A single turn carries every row of the set below to another of its rows. Some are shown first; where does it send the rows asked next?
Z_412: [ -4  21  22  21   2  -4 -11   0 -11  -7   2  -5  -6   4  -3   1   0   9
  13   1  -6 -19  14  21  -3  -4 -14 -13   5  17 -29  46   4 -14  -3  -3
  -2 -13   2   2   3   7   0   4  -1  -8   7  -4  -8   3   8   3  -7 -24
   1 -12   2   4   6]
Z_367: [ -9  12  -2  -4  15  -7  -2   6  -8  -3   4  11  -4  -2  -6   4   1   1
 -13  -2  15 -12  31  -4   1 -13   1 -19  13   0 -23  27   6 -25  -9   4
 -12   9   9  10  13   6  11  -5   3  -6 -13  13 -17  16  -4 -10  -1  -4
   6  -5  -7 -11 -18]
Z_455: [ -8  -2   1   5   0   7 -15 -13 -12   7  11  -2  18  -7   8 -18  14   4
  -1   1  -7  -6   3 -26   7  23  -4 -11   1   3 -20  23  -5  -8   6   8
   5 -13   4  10   6   6   6  -1 -11 -27 -11  -5 -15  -4   4 -11  -3  -5
  15   6  14  28  15]
Z_247: [  0  -3   7 -12  -2   7  -1  16  22 -11  -3 -14  22   8  25  19  -1  16
   9   9  -1  16  -2  31  -8 -34 -10  -6   9  -1 -11   0  -8  -3  -1 -34
 -11   1   6   8   4   5  -7   5   3  16  14   1  -6   4  -3  -7  -5   0
   3  11   5  -3  13]
Z_627: [ -2 -17  -3   3   8  25  24   3   0 -34   8   1  -1 -15  -7  -6  -4 -16
   1   2   5  14   0  -5  11   4 -28  11   7   9   1   0  -3   1  13 -14
 -17  -7  -4  11 -10  10  12  10   3   6  21  12   8   3  -6   1 -15   2
  -6  -8  11   2   9]
Z_92: [-33   5 -10  -4  -8  -9  -8  -1  -7  -4  -7   5  31   6  -3 -13  -1   2
  -7   7  -9  -8   9 -17  16  13   8 -32   2  -5  -5  23  -4  -9   1  -6
  -1 -17  -6  17 -11  -7  -5 -15  -1 -15  10   0 -22   0   1 -11   2 -13
   5   5   8  16  15]
Z_992: [-11   2   9   6  13  -5  20  -4   7   4  -8 -18  23 -11  13  -1  -3   2
 -27 -12   5  -1   1  22   4 -11 -14  -9   0   2  -8  15   3 -12   9  -9
 -11   1 -17   7  -7 -14  -8 -19  -8   9  -5  10  -8   8  30   5 -10   3
 -11  19  -6   7  -7]
Z_164: [-10   5  24  -9  -9  10   7 -13  -5  26  17 -14  -9  -9   8  17  -4   3
  -2  -3  -1   5  15  -2 -14   5 -33   4  10 -11  27  -2  -1   7  -2   0
  -3   2  -4  -4   8   5  -8  -3  19  -6  -4  -1   2   6 -16   2 -12   4
  -7 -12  23  13   7]
Z_868: [  0 -10 -15  -7  -3  -3  19   4   5 -19   7  16   0   5   7 -12   3 -21
   0  17  -9  -7   7  18  -7   0 -16   1  10  21   4  -4  -3   7  -5 -24
   0   0  -2  21   3  -4   4  -5  10  24  12   7   4  -7  -5   4 -14  10
  -2  -7  26  15   9]
Z_199: [-26 -31  -7  -3   3   7   6   2   2   1  -3  -8 -10 -12  -8  17  22   7
  -5   9 -23   9  17  -8 -22   7  -5 -13 -11  -3   5   6  14  -5  -1 -13
  -8   3 -14  17 -14  13  -4   1   6  -5  -5   0  19  -1  15 -16   5 -14
  -7   5 -16   1   4]
Z_742: [  4  15 -11 -14 -17   4  18  18  -3  -5  -2 -19  10  18   7  11   2   4
   7   4  -7   2   9   5   6  -1   2  -2  23 -10  -6  -6  -1   6 -20  35
   8   1 -15  14 -13  -5  -9   9  -2  13   2   9 -16  -2  25   9   2 -16
   1  15   8 -15   3]
Z_770: [ -4   8  -4  -2 -13   3   0   5  21  17   4 -16  -4  20   8  14   3  -1
  -3  -7   7  10   8 -23   0 -18   4  -5   0   1 -27 -16 -12  -7   5 -18
  -8   8 -27  -5  13   2  -4 -15  -3 -11   6 -12  10   2   9  10  11   4
   7   5 -23  -3  -6]
Z_444: [ -8 -13   8   4  -5   7   6  19  19   0   6 -16  -9  24  16   1  11  -4
  10  13   2  -2  -7 -21 -22  11   0 -36   2  21  17  14   7  -3 -19 -18
   1  -6   8  16   6  10 -13  -2   0  -9 -10  -3   6 -11  16   6  -4   4
   2   3  -4  16  -1]
Z_251: [-23   1  -7   0   1 -12 -10  -7 -12   1   0   6  12   2  22 -19   2   8
  -5   3  -7  -7   1 -28   7  16   1 -19  -4  19  -9  17 -14 -10  12   4
 -12 -22  -2  20   2  -8  -3 -13  -9 -19  -2  -4 -14   4  14  -7   0  -8
   5  11   5  11  16]
Z_966: [-11  13   3  -1  22   2  -4   9  -8  -9 -14   6 -10   2  -3  -5  -9 -11
  -6 -15  13  -9   8 -14   4 -11   8 -36   7   1 -15  36   5  -9   6  -2
   0  -2  13  -3   5  -1 -11  13  -1  -7  -8  -6  -3  12   6  -2  -9   0
  -4  -6  -8  -8 -14]
Z_72: [  6   5  -1  -7 -23   4  14  13  -3   3  15 -20   5   9  10  19  -1   4
  21  13 -12   4  16  18  15  -8 -12 -12   7 -17  -7 -12   3  12 -14  22
  -1 -15 -10   4   5 -10   0   1  -8   9  -5   6  -7   3   3  15   0 -18
   6   7  31 -12  17]
Z_397: [  4 -15   2   2  11   6  -8  -7   9   9  12 -14   7   4  -8   6  14  -3
  12  17  -8  -5  10 -11 -15   9  -2 -14  -1  26  18  -2  17  12 -16  -9
  -7 -18   3  19  13  -2  13   7   5  -8 -19  12   5  -6  -8  14   2 -24
  17 -10  -7  24   2]
Z_171: [ 15   8   3   7 -12   7   4  -3   7  15  -3  -8  -7   6  26   9   4 -18
   8  -3   2  16  11 -21  -3  -2   2 -18  18  -4  -8   9   6  19   7 -17
  -3   8 -27 -20  12   2  -7  -5  -3   2   2 -10  -1 -17 -14   3  11 -20
  18  11 -15  15  -6]
Z_99: [ 12  16   2 -12   1  -4  10   6  13  -5  -1 -15  13   3  32   8   2   4
   7  24  12  18  -6   7 -24 -26  -3 -14  22  21   6  -5  -1 -15 -11  -7
   4 -10  -5   7   2  11 -22   9  -9  13  17  13 -10  -2 -13 -10   8  -4
  15   5   7  -4   4]
Z_747: [ 12  -5  21   3 -10   6   6 -12  25   2 -11 -12   4  17   4   3  -1  12
  16  -5   6   2   4  -6   7   2 -10   4  13  12 -13  -5  -8  16   0 -14
 -12   5 -24 -15   6  -2  -2   0   3  -7   7  -9  -8   1   4  20  12  -9
  22  -6 -32  -2   6]
Z_893: [-10   3   9 -17  11  19   6 -12  -2  -1  -1 -25  13  -5  -7  13  -5   0
   0   1   2  18  -7   3 -12  -9   1  21  -2  11 -12  -5 -15 -13  -7  -9
   5 -12  -9 -18   4  14   0  27   5   1   3   3  14  -6 -17  -4 -19   2
  -9   7  -3 -12 -11]
Z_125: [ -5 -14   5   3   5   5  -7   3  12  -8   5 -29  11   5 -14   2  19  -2
   7  12  -1  -1   9  -7  -6  10 -15   3   3   7   6  17  10  -9 -12  -1
  -7 -19 -13   7 -33   4   6  14  12 -22  -9  14  25 -16  10   7  10 -15
  -6  -5 -16   3  -7]
Z_472: [  2  -3   2  -7 -18   5  14  22  -5  -3  -4 -22  -4   4   6  12  -9   3
  21  -1 -16   7   1  15  12   0   0  -7  -6  -6 -10 -11  -3  20 -11  20
  16   0  -3  -9   7  -8  -8   6 -16   6  -3  -9   2   3  14  13 -23  -4
  -4   6  10  -5  25]
Z_394: [ 10  10  -7  -2 -15  -3   4  -8  15  18   5 -14 -12   9  -7  11  11  -1
   9  17   2   2  12   1  -4  -1  -6  -1   7  -4 -15  -3   2   0  -4 -12
   4  -5 -39 -30  11  10 -11  -2  -2 -11  14  -8   4 -12  -1 -12  25 -14
  11  -8 -18   5   4]
Z_379: [-15   9  18   8  19  10   0  -5 -12  -6 -13  12 -14  -6   3   8 -10   3
   9  -4  -6 -16  14   0  -5  -7  -2 -30  -7  15 -21  31   2   3  11 -11
 -13 -18   5  -4  14  -4  -4  13  -5 -11  -7 -11  -9  16  -4   9  -7 -20
   8 -16   5  -2   5]
Z_643: [-20 -12  -5 -12  -1 -12   3  -4   1   2  -1  -1  20   6  -8  -7   4   4
  -3   3 -15  -3  20 -16  22  19  -5 -17  -4 -16 -14  20  -2 -11  -3 -10
 -13 -22   0  12  10  -5  -5   0  -5 -25   4   0 -17   8   9 -24   8  -8
   0 -10  13  10  17]
Z_943: [ -9 -21   7   0  -3 -10  -8  -9  -9   3 -12  -4  22   1  -3 -22  -4   8
   2  -4 -10  -2   7 -15  17  35 -10  -9   3  -5 -16  29  -5  -7  -4   5
   1  -9  -1  11   1  -3  -1   1  -8 -25  -9   2  -5  -1  -3 -13   1   4
   9  -8  13   5  14]
Z_661: [ -3  12  19  -4  -1  -3   6   4  -1  22  -7 -10   2   3   5   7  11  -8
  -8   1  -8  -4  11   4 -28   7  -7  10  18  15  -4 -14  -5   1  18   2
  15  -1  10  -5 -15  18 -25   2   7  -9   2  -6   5  -6  24  15 -16   8
 -12 -11   4   9  11]
Z_543: [-10  -6   8 -12   3   7  10   0  -1  -2 -11 -19   9 -10  21  29  -4   2
   5  -2 -17  27   1  15  -4 -10 -15   1   2  -8 -10  14  -4  -2  -4 -31
   1  -2  -3 -16  12   3   5  16  -2  14   9   2  14 -15 -15 -13 -16 -12
 -20  11  -3 -10   4]
Z_344: [-18  16 -18   2   6  -9  10  -3   8   9   1 -16  -5 -17  -4  10 -15   5
  -2  -7   0   7  36  16  -4   2 -17 -10  -4  -1 -13   5   4 -14   2 -16
  15 -21 -15  -6 -11  -8 -12   3 -10  -8  -5  31 -13  -5 -22  -3  -2 -18
  -6  14   6  20   2]
Z_45: [ -6   6   1   0   5 -17 -14  -7 -14   2   6   5 -24   5  -8   3   2  17
   5   0  -1 -13  21  13  -2  -2 -21 -12   5   6 -18  37   4 -25 -12   0
  -2   5  -7  20   6   8 -15   3  -1   7 -12  -1 -15  14  -1  -9   2  -2
   2   0  -2  -6  -1]
Z_612: [ 17   4   9 -24  20   4  21 -22   1   0   8 -13  23  -1  15   3   7   6
   1   9   5  14   4  -1 -18  -9   5   6  17  29   6  -4 -10  -7  -8   4
   6 -12   0  -7   3  10  -7  19   6  19   1   6 -10   1 -11   2  -8  -6
   6  10 -15  -6 -13]
Z_889: [  9 -11 -21 -15   9  13  29   5 -14 -11   0   2  12  -5   1   4   0 -17
 -15  -3  -2   1   2  -9  -9   0 -13   4   2  29 -11   5   2  12   5 -13
  10  -2 -14  19 -12   9   7  16   4  18 -14  12   3 -15   2  -8   7   0
  -7 -10  12  14  -3]
Z_935: [ -2   4 -10 -13   3  11  22  -1  10 -21  28  -6   5   7   7   2   5 -12
  -4  -5  13   9   2 -21   2 -14 -38  -6  12  21  -1  -2  -7 -14 -14  -6
  11 -11  -5  29  -5  -6   7  12   0   1  14  17   4  -6  -6  15   2   3
  -9 -11  18  10   4]
Z_961: [-27 -22   8  12 -12  15   2  24  18  -5  16  -7   3  -1   7  -2  16   1
  -5  12  -1   9  17  -5  -9   4   2 -33   6   1   2   2   4  -6   2 -20
 -16   1  14   6  -7  19  13 -24  17  -5   7   6  14  -2   3   5  -5 -10
   3   6  -2   5  -6]
Z_885: [  1  -1  10   9  26  19  25   4  10  10 -18 -11  11 -11  16  -7 -11   2
  -6   4  -1  -3   4  11  -3  30 -19 -19  25   7 -15  15  -8  -8  -3  -8
   3  -8   2 -13  11  -4 -14   2 -13   6  -3  26 -25  -9  -1  18   0 -13
   6   7   7  15 -15]
Z_291: [  3  -1   2  -9 -10  -9  10 -15  17   9   3  -1   0   7   6   7   3   6
   6   5  -9   6  29  -7   5   3  -1  -4  11 -13  -4   9  -8   2  -8 -15
  -1  16 -33 -15  -8  -9   1 -19  10  11  11  -7  -3  -6  -9  15   5  -8
   6  16 -35   0  -8]
Z_856: [ -6   7 -16  18   3  24   8  -8  14  11   5 -21 -14  -8   8 -12 -13  13
  -4 -15  15   5   1  -1 -16  -9  -4 -21   9  -4  -7  -4   2 -11  26 -11
   7 -11  -6  12  14  -3 -11   8  -3  -3   3   7  -3  13   4 -18   0  -3
  13  18  30   1  -8]
Z_330: [ -1   9   4 -13 -10   5  18  19  17  25   4 -31  14   4  -1  27 -20  22
  -7  -3   3  -5  13  -4  -1   1 -13   7  21   0   4  15  -2   3  -6 -12
   3  10  15   6  -6  -4  11  -4  16  -5  -1  13 -10 -17  15   0  -4  -2
 -15 -20   3   3   1]
Z_727: [ -1  18  12   0  11  14  22  -4   7   3  -2   1  12  -2  13  24  -6   6
  11  15   2  -1  22 -19 -28  -5 -16 -10  27  -7  15 -10  -3  -4  32  -3
   5 -10   4   4 -20   1  11  -7  10 -14   2  13 -12  -1   2  17  -2 -11
   0  -1  -1  -6  17]
Z_352: [  0   3   3  11  24   4  11 -11   7  -5  -4 -19  15  21 -14 -13 -14   5
   5 -10   2 -11   0  23 -16   4 -20   0  -4  -4  -1  -5  -8 -11  -4  -9
  11 -17 -17  -3  19  -8  -8   8   0  -7   1   8  -5  32  14  -8  -4   5
  -9   0  -5  17   6]
Z_780: [ -9   4 -19 -17  -2  17   8  13 -20  -2   4  -9  -3   3   5   9   1   1
   1   2  -4   7   7  -5   5   2   2  -9   9  -8  -1 -34 -11  12  -5  41
   4  -5 -11  -4   4   6  -4   6  -3  13  -2   5  -6  15   9   8   0 -17
   2  16   0 -16   7]
Z_606: [ -7   6   3  -9 -12  22  26  23 -12 -13   2 -13   2   0  19  12  -5  -3
  12   0  -1   3   8  -2   6   5   2  -7   2 -13 -12 -11 -14  13  -6  30
  12  -8  -3 -30  -4   5  13   5  -3  -5  -8   5  -3  -1   7  11 -15 -10
  -2  16   5  -8   6]
Z_768: [  8  10 -16 -15  16   8  -7  18  -1  20  -6 -11  -1   0  -2  21 -16  -5
   2  24   0  -4  -7  -5  -5  -6 -13  -7  15 -18  25  -7   7   3  22 -11
 -12   0  -3   8  -5  -3 -19  -1   9   9   2   0  -3   2  14  -6   0   2
 -13  -8  -1   4  12]
Z_66: [-12 -15  -7 -10  -6  16  42   5   3 -19   7   6   0   5   0  11   9  -1
   1   7   3   5  -3   3  -7   2 -33 -21   3  17 -15   8   0  -8   3 -30
  26  -7  -3   6  -3  13   6   7  -4   2   9   9  -1 -21   8  -3   2   9
 -14  -9  19  -1  21]

Z_943 moves to Z_643
Z_379 moves to Z_412
And these:
Z_66 moves to Z_868
Z_612 moves to Z_893
Z_199 moves to Z_961
Z_770 moves to Z_171
Z_727 moves to Z_661
Z_992 moves to Z_856
Z_472 moves to Z_72

A single turn carries every row of the set below to another of its rows. Some are shown first; where does it send the rows asked next?
Z_337: [ -1  -4 -47 -17 -19 -22 -31 -14  -7  10   1   0  -8   5]
Z_375: [ 15 -21 -26   0   9 -21 -32 -20   1 -13  -4 -17  26 -12]
Z_847: [  5 -11 -13 -18  11 -23  -7 -19 -16 -16   9 -15  17  -7]
Z_892: [  9  -9 -42   6 -10 -20 -25 -33 -12  12   1  -6   8   9]
Z_875: [ 17  -3 -14  11 -15 -13 -21 -28  -1 -24  21 -20 -15  -4]
Z_14: [ 27  -5 -31  -6   5 -24 -28 -22  -1  16  19   9  10 -17]
Z_930: [  4 -25 -37 -14 -18 -29 -18  11   8  -8   7  -6  11 -14]
Z_874: [  8 -18 -26 -11 -14 -10  -4   2 -13 -19   2  14  10 -14]
Z_43: [  3 -24 -39  -6   4 -29 -11  -7   9  -4  13 -19  26  -6]
Z_286: [  4  -6 -39 -18  18 -36 -28  -7  10 -21  21  -7   3  -9]
Z_613: [  1   4 -29 -13 -15  -4 -19 -20  11 -25  13 -14 -23  -2]
Z_159: [  5  -4 -38   6   2   9 -25 -15  -9  -2  -2  -5   8  10]
Z_696: [ 31  -4 -29   8  16 -26 -16 -27   4 -25   5 -12   1 -19]
Z_105: [  6 -19 -20  -8 -10 -26   9  -5 -14 -10  17  -6  16  -7]
Z_866: [ 23  -4 -34 -17  -2 -27 -27 -11   2  16  21  12   3 -18]
Z_729: [ 29  -3 -27  -5  -4 -27 -23  -8   4 -28   0  -1 -16 -27]
Z_421: [ 15 -14 -46   6  15 -17 -26 -11   9 -26  11  13  13 -12]
Z_194: [ 16  -9 -26  13 -24  -3 -24  -7 -18   1   0  -5  -1   5]
Z_495: [ 10  -5 -34  -6 -18 -25 -38 -26 -16   8  -5  -6  -4   4]
Z_694: [ 28 -21 -29  19 -10 -33 -22  -7  -1 -21  13   8   7 -16]
Z_936: [  5   3 -24 -12 -12  -9 -26 -14   6 -27  21 -15 -25  -5]
Z_738: [ 16  -6 -42 -10  -7 -31  -2   5  13 -20  15   0 -13 -21]
Z_140: [  1  -2 -41   0 -13   3  -7 -21  16 -22  17  -5 -13   1]
Z_363: [ 13  -8 -32  20  -9  -2  -7 -25   8 -21  26  -8  -3   1]
Z_972: [ 18  -7 -42   3  13 -30   5 -14  14 -17  21 -11   3 -13]
Z_381: [ 11  -1 -17   2 -19 -11 -18 -32   4 -22  14 -21 -18  -2]
Z_778: [ 16 -22 -25  -9 -14 -22 -39  -2   0 -16 -11  -5  10 -21]
Z_594: [ 11  -6 -29  15 -16  -3  -6 -32   9 -19  17 -14  -8   1]
Z_702: [  4  -3 -24  -8 -22 -18 -20  -1 -15   6  12 -21  -8  10]
Z_289: [ -6   2 -37 -15   3  -6 -21  -8  -6   3  11 -19   1  14]
Z_434: [ 22  -5 -38 -11   5 -25 -23 -16   4  17  22  11   9 -15]
Z_719: [  7  -9 -20 -21   6  -7 -20 -12 -14 -25  -6   4  11 -13]
Z_603: [  1  -1 -41  -3  -5   3 -12 -12  15 -25  25  -3 -14   0]
Z_488: [ -2  -8 -55  -4 -10 -18 -19 -21  -4  13   7   1   6  10]
Z_428: [ 17 -13 -22  -6  -8 -51 -24  -4   0 -17  24 -11  -3 -13]
Z_253: [ 28  -3 -29 -12  -1 -27 -33 -17  -2  15  17  11   3 -19]

Z_289 moves to Z_159
Z_375 moves to Z_778
Z_381 moves to Z_613
And these:
Z_874 moves to Z_105
Z_694 moves to Z_428
Z_363 moves to Z_875
Z_729 moves to Z_738
Z_14 moves to Z_253
Z_488 moves to Z_892

